In the data rows, zero lies at 4.5, halfway between 4 and 5.
Some points, each followed by its number:
"7 3 5 3 1 4 6 3 7 4 4 2 5" 0
"3 3 3 4 3 6 2 2 4 6 4 6 7" 1
"4 6 6 4 3 2 7 0 7 3 6 0 4" 2
"3 5 3 5 6 7 4 5 5 5 4 8 7" 3
"4 9 5 3 8 6 4 6 4 4 3 6 3" 4
"8 5 4 3 2 1 9 4 4 3 3 5 5" 5
"3 7 6 4 6 7 3 3 5 4 5 3 6" 6
"6 9 3 6 6 4 3 4 3 5 4 6 7" 7
"4 7 3 5 7 7 3 5 5 5 4 6 4" 8
"4 2 5 4 4 4 4 4 5 5 6 6 1" 9
"1 0 4 7 1 0 0 6 1 2 7 3 4" 10
"6 5 6 3 3 3 4 4 4 4 4 3 4" 11
"6 5 4 4 7 6 6 9 3 4 6 7 9" 12
"6 4 4 4 4 5 5 5 6 5 4 5 6" 13
"4 6 5 5 5 4 4 5 0 6 5 5 6" 14
"3 7 6 3 6 7 3 3 4 4 5 2 6" 15
"5 2 3 4 2 4 5 3 4 6 6 3 6" 16
"2 1 5 5 2 2 4 3 6 3 5 4 2" 17
"0 0 9 6 3 0 3 9 4 0 4 1 0" 18
"3 9 7 4 7 7 2 1 4 3 5 2 7" 19
"5 4 5 4 5 4 6 6 5 4 4 4 4" 20
"2 5 1 6 5 6 3 2 5 4 4 5 9" 21
"5 5 4 5 5 6 3 4 5 6 6 4 6" 22
New points follow, each followed by the numbers of its five nearest points above by angle, nearest first.
"3 8 6 1 2 3 2 1 4 9 2 5 7" 1 11 19 15 7
"3 5 2 5 4 5 4 3 5 5 4 5 7" 21 1 3 22 7
"5 4 6 4 5 6 5 6 6 4 4 4 3" 20 18 4 9 0
"4 6 5 4 6 5 4 5 4 4 4 5 4" 4 8 19 6 15
"3 5 3 6 5 6 4 5 5 4 4 7 6" 3 21 8 1 12
"3 3 6 1 4 4 3 4 7 7 4 5 3" 9 17 1 0 11
"5 3 4 6 6 4 4 6 2 6 6 4 5" 14 12 10 22 16
"6 7 4 5 6 4 4 5 3 5 4 5 5" 7 4 14 8 12
"4 3 4 4 3 5 4 3 4 5 4 6 6" 1 16 21 3 13
"0 0 9 5 2 0 4 7 4 1 5 2 0" 18 17 10 9 20
"4 5 3 6 5 7 4 5 5 4 4 7 6" 3 8 21 12 7
"5 6 5 4 6 5 5 4 4 4 4 5 3" 4 8 19 15 7
"6 4 4 5 4 5 5 5 5 5 3 5 5" 13 5 0 20 12
"4 6 5 4 6 4 4 4 1 5 5 4 5" 14 19 7 15 4
"5 6 5 5 4 3 6 2 6 3 5 2 4" 2 0 11 5 19
"2 4 5 4 2 5 4 1 4 4 5 5 6" 1 21 16 17 2
"5 6 6 3 9 5 2 9 5 6 2 2 3" 4 8 20 15 6
"3 3 3 5 3 6 3 3 3 5 4 6 6" 1 21 3 16 10
"8 5 6 3 3 3 2 4 6 6 2 3 1" 11 0 9 5 2
"5 2 3 4 3 4 5 4 4 6 6 3 6" 16 0 1 10 13
"0 0 9 4 3 0 3 8 5 0 5 2 0" 18 17 10 9 20
"2 2 5 5 3 2 4 4 5 3 4 5 3" 17 18 10 9 2
"6 4 6 4 4 3 5 5 3 5 3 4 3" 11 5 20 18 0
"4 1 3 4 2 3 5 3 4 5 6 2 6" 16 0 10 17 2
"6 8 3 5 6 5 3 4 3 5 5 6 7" 7 8 14 22 3
"3 5 1 6 4 6 3 2 6 5 4 5 7" 21 1 3 22 8
"6 5 5 5 4 6 5 7 4 5 6 5 5" 12 13 22 14 20
"6 3 4 3 3 6 5 5 6 6 2 5 6" 13 0 1 16 5
"3 6 2 6 6 7 4 6 5 5 4 8 7" 3 8 21 12 7
"5 6 6 6 7 5 5 5 4 3 5 3 2" 4 19 20 18 6
"5 3 3 7 5 4 6 4 4 4 6 6 4" 9 10 17 16 5
"5 2 3 3 2 3 5 4 5 5 6 3 6" 16 0 17 10 13
"1 1 6 4 3 2 4 3 6 2 4 5 2" 17 18 9 10 2
"5 5 4 4 7 6 6 8 3 4 6 6 8" 12 3 14 7 4
"6 5 4 4 3 2 6 5 3 6 4 8 4" 5 14 7 9 13
"4 9 5 4 7 5 5 5 3 4 3 5 3" 4 8 7 19 15
"3 8 5 3 7 6 4 6 4 4 2 6 3" 4 8 6 3 15
"3 2 3 5 3 5 3 3 4 5 4 6 6" 1 21 16 3 10
"7 6 8 5 3 6 2 5 5 8 5 6 6" 22 13 7 14 6
"5 6 5 4 3 2 6 1 6 3 5 2 4" 2 0 11 5 17
"4 7 5 4 6 4 4 4 1 6 5 5 5" 14 7 4 19 15
